In the data rows, 128 means zero.
Here are some points:
[123, 97, 160, 131, 109, 173, 111, 174, 145, 163, 158, 137]
[128, 108, 170, 155, 112, 162, 94, 167, 150, 147, 157, 162]
[134, 116, 145, 103, 120, 110, 99, 120, 193, 82, 111, 158]
[137, 121, 98, 168, 44, 140, 150, 141, 165, 148, 111, 168]
[86, 85, 145, 131, 105, 169, 144, 242, 97, 157, 139, 129]
[187, 121, 219, 118, 255, 175, 200, 99, 209, 191, 142, 76]
[153, 139, 139, 152, 89, 147, 167, 113, 100, 92, 103, 155]
[170, 142, 157, 152, 162, 143, 124, 190, 174, 112, 110, 225]
[151, 112, 117, 141, 61, 176, 128, 100, 100, 124, 134, 112]
[85, 78, 65, 143, 64, 156, 146, 161, 136, 128, 152, 105]
[114, 99, 111, 136, 131, 109, 179, 130, 119, 75, 113, 98]
[76, 122, 50, 61, 116, 120, 76, 139, 139, 94, 123, 99]
[104, 201, 110, 97, 142, 124, 156, 119, 100, 180, 148, 69]
[78, 146, 116, 127, 152, 127, 104, 184, 143, 124, 126, 133]
[194, 67, 187, 183, 47, 137, 94, 68, 175, 86, 153, 183]
Here are 16 more points, each followed by its number:
[84, 121, 54, 140, 85, 116, 120, 137, 161, 98, 132, 119] 0
[129, 140, 110, 99, 174, 107, 108, 61, 145, 157, 124, 119] 1
[146, 114, 150, 168, 145, 126, 127, 155, 82, 106, 95, 186] 2
[104, 98, 158, 152, 108, 183, 133, 221, 83, 151, 142, 137] 3
[115, 101, 121, 154, 86, 196, 169, 131, 85, 165, 168, 54] 4
[208, 154, 255, 165, 193, 104, 140, 123, 56, 67, 94, 215] 5
[173, 200, 143, 138, 176, 58, 138, 137, 38, 147, 139, 85] 6
[127, 163, 55, 97, 101, 55, 77, 83, 118, 134, 175, 86] 7
[185, 141, 239, 149, 206, 121, 131, 174, 133, 91, 99, 196] 8
[91, 56, 227, 174, 122, 201, 195, 244, 90, 251, 154, 117] 9
[146, 104, 126, 133, 57, 166, 113, 120, 94, 125, 134, 122] 10
[70, 134, 53, 101, 136, 171, 106, 206, 75, 162, 121, 141] 11
[147, 104, 176, 131, 144, 182, 124, 176, 144, 175, 131, 144] 12
[133, 174, 66, 58, 228, 118, 78, 85, 177, 146, 128, 114] 13
[107, 134, 139, 105, 178, 169, 111, 149, 131, 207, 130, 141] 14
[104, 54, 91, 109, 78, 155, 140, 121, 141, 158, 126, 76] 15
Which of these numbered points is nearest to each point below by angle, seen from the average point of the first points? Its number follows each.
[164, 100, 187, 190, 117, 107, 119, 177, 110, 110, 102, 208] > 2
[202, 76, 158, 195, 26, 135, 127, 63, 144, 103, 164, 171] > 10
[123, 167, 94, 104, 103, 69, 73, 101, 137, 93, 157, 101] > 7
[137, 102, 144, 190, 104, 152, 177, 144, 115, 149, 146, 127] > 9
[124, 195, 134, 114, 173, 101, 116, 170, 100, 136, 131, 143] > 6
[179, 118, 197, 140, 95, 221, 108, 154, 171, 138, 140, 157] > 12
[70, 119, 19, 116, 95, 116, 105, 128, 189, 112, 120, 134] > 0
[124, 163, 69, 114, 87, 61, 56, 108, 113, 89, 154, 131] > 7
[106, 103, 137, 126, 127, 190, 139, 235, 28, 125, 94, 149] > 3
[120, 139, 137, 106, 151, 108, 121, 71, 170, 148, 134, 91] > 1
[163, 109, 161, 122, 93, 192, 124, 134, 131, 120, 141, 129] > 10
[140, 136, 155, 156, 146, 132, 162, 171, 155, 89, 91, 188] > 8
[138, 122, 144, 117, 164, 148, 153, 126, 155, 155, 134, 109] > 14
[56, 136, 99, 59, 172, 92, 10, 195, 9, 136, 85, 124] > 11
[100, 115, 82, 113, 95, 120, 100, 160, 38, 95, 105, 129] > 11
[151, 119, 145, 148, 116, 139, 142, 121, 140, 106, 125, 154] > 5
[153, 126, 160, 134, 101, 205, 108, 160, 175, 124, 144, 144] > 12
[102, 155, 96, 116, 154, 110, 96, 148, 96, 94, 107, 149] > 11
[132, 89, 92, 151, 60, 161, 149, 93, 172, 112, 147, 90] > 15
[140, 153, 106, 105, 134, 128, 104, 123, 53, 81, 95, 111] > 6
[214, 159, 251, 166, 186, 121, 208, 59, 57, 151, 110, 152] > 5
[99, 106, 79, 120, 90, 114, 155, 150, 118, 101, 122, 107] > 0
